[[115 129 124 131]
 [120 112 132 112]
 [122 105 133 120]
 [138 140 144 137]
 [117 121 145 124]
 [124 110 137 129]
 [124 133 113 133]
 [123 120 135 116]
 [138 137 131 140]]
=>
[[124 133 113 133]
 [115 129 124 131]
 [138 137 131 140]
 [120 112 132 112]
 [122 105 133 120]
 [123 120 135 116]
 [124 110 137 129]
 [138 140 144 137]
 [117 121 145 124]]

[[112 130 130 114 140 141 132 111 143 119 133 122]
 [136 139 124 111 127 112 126 127 120  98 134 125]
 [137 121 134 124 140 132 124 131 126 130 131 141]]
=>
[[136 139 124 111 127 112 126 127 120  98 134 125]
 [112 130 130 114 140 141 132 111 143 119 133 122]
 [137 121 134 124 140 132 124 131 126 130 131 141]]

[[131 117 129 133 104 139 113 110 125]
 [116 143 135 134 129  98 125 134 133]
 [126 143 127 147 107 113 103 103 141]
 [127 121 121 136 106 139 103 100 137]
 [137 127 130 122 128 133 137 138 115]
 [133 122 109 122 139 151 123 120 137]
 [107 124 132 126 126 112 120 127 137]]
=>
[[133 122 109 122 139 151 123 120 137]
 [127 121 121 136 106 139 103 100 137]
 [126 143 127 147 107 113 103 103 141]
 [131 117 129 133 104 139 113 110 125]
 [137 127 130 122 128 133 137 138 115]
 [107 124 132 126 126 112 120 127 137]
 [116 143 135 134 129  98 125 134 133]]

[[130 123 157 121 104 132 144 129 129 116 127 130 132 124 131]
 [121 153 134 123 115 122 137 127 124 136 128 110 114 118 121]
 [124 129 152 132 115 126 129 118 124 125 130 122 122 126 140]]
=>
[[121 153 134 123 115 122 137 127 124 136 128 110 114 118 121]
 [124 129 152 132 115 126 129 118 124 125 130 122 122 126 140]
 [130 123 157 121 104 132 144 129 129 116 127 130 132 124 131]]

[[119 109 116 150 111]
 [112 116 152 119 109]
 [132 142 141 123 143]
 [120 106 106 132 119]
 [123 132 123 151 128]
 [105 111 133 136 114]
 [117 121 135 125 130]
 [115 106 144 114 119]]
=>
[[120 106 106 132 119]
 [119 109 116 150 111]
 [123 132 123 151 128]
 [105 111 133 136 114]
 [117 121 135 125 130]
 [132 142 141 123 143]
 [115 106 144 114 119]
 [112 116 152 119 109]]

[[140 131 132 119 134 144]
 [128 129 135 107 124 122]
 [131 120 127 141 123 140]
 [129 120 137 136 121 133]
 [145 117 124 124 136 138]]
=>
[[145 117 124 124 136 138]
 [131 120 127 141 123 140]
 [140 131 132 119 134 144]
 [128 129 135 107 124 122]
 [129 120 137 136 121 133]]
---
[[140 129 118 125 135]
 [125 129 136 125 125]
 [147 145 152 100 113]
 [141 133 119 127 138]
 [140 128 118 126 138]]
=>
[[129 118]
 [129 136]]

[[114 129 124 140 129]
 [105 123 134 129 114]
 [125 117 134 127 128]]
=>
[[129 124]
 [123 134]]

[[110 127 116 137 131]
 [133 142 151 104 135]
 [124 123 123 112 137]
 [121 116 117 132 119]]
=>
[[127 116]
 [142 151]]

[[119 127 149 124 128]
 [130 122 130 135 129]
 [121 119 144 135 130]
 [145 122 118 140 139]
 [132 121 126 132 136]]
=>
[[127 149]
 [122 130]]

[[125 111 121 108 145]
 [138 111 136 116 139]
 [128 145 130 121 141]
 [123 151 132 150 115]]
=>
[[111 121]
 [111 136]]

[[105 156 137]
 [145 130 118]]
=>
[[156 137]
 [130 118]]

[[105 109 157 141]
 [127 133 122 124]
 [141 127 131 127]
 [124 126 136 129]]
=>
[[109 157]
 [133 122]]
---
[[154 138 144]
 [127 128 115]
 [102 122 138]
 [140 135 136]
 [101 122 132]]
=>
[[154 138 144]
 [102 122 138]
 [101 122 132]]

[[136 128 121 136 130 136 130 137]
 [117 132 135 139 128 129 123 135]
 [124 121 132 131 130 123 124 125]
 [113 150 138 138 110 127 123 140]
 [133 148 122 127 116 127 128 135]
 [134 125 126 139 137 126 124 142]
 [137 126 127 126 139 127 136 126]
 [114 148 134 130 107 124 115 142]
 [125 143 130 129 134 123 126 129]
 [117 143 129 120 116 120 116 124]]
=>
[[136 128 121 136 130 136 130 137]
 [124 121 132 131 130 123 124 125]
 [133 148 122 127 116 127 128 135]
 [137 126 127 126 139 127 136 126]
 [125 143 130 129 134 123 126 129]]

[[124 133 119 139 120 139 127 144 113 143]
 [125 146 126 114 115 139 142 140 113 110]
 [149 116 112 147 144 134 124 118 141 132]]
=>
[[124 133 119 139 120 139 127 144 113 143]
 [149 116 112 147 144 134 124 118 141 132]]

[[123 127 143 125 129 121 136]
 [117 143 140 116 144 128 146]
 [130 125 120 128 130 124 120]
 [145 107 112 139 118 120 106]
 [121 141 134 122 136 134 140]
 [130 122 120 131 126 125 120]
 [119 137 132 118 142 123 136]
 [136 123 119 130 127 126 118]
 [123 138 125 121 139 132 133]]
=>
[[123 127 143 125 129 121 136]
 [130 125 120 128 130 124 120]
 [121 141 134 122 136 134 140]
 [119 137 132 118 142 123 136]
 [123 138 125 121 139 132 133]]

[[106 123 111 149 145]
 [113 132 125 132 127]
 [116 122 114 155 134]
 [141 107 110 125 124]
 [130 124 123 132 134]
 [121 133 139 121 125]
 [127 114 114 107 136]]
=>
[[106 123 111 149 145]
 [116 122 114 155 134]
 [130 124 123 132 134]
 [127 114 114 107 136]]

[[124 136 132 123 118 121 137 133 136]
 [132 140 112 122 140 127 139 136 130]
 [135 123 130 129 129 106 108 132 122]
 [133 130 124 130 132 123 124 134 125]
 [127 140 119 127 129 139 144 135 131]
 [130 127 130 136 124 129 124 133 124]
 [133 129 124 132 132 125 124 133 124]
 [129 133 125 127 128 123 129 133 128]
 [129 142 116 125 132 135 144 135 132]]
=>
[[124 136 132 123 118 121 137 133 136]
 [135 123 130 129 129 106 108 132 122]
 [127 140 119 127 129 139 144 135 131]
 [133 129 124 132 132 125 124 133 124]
 [129 142 116 125 132 135 144 135 132]]
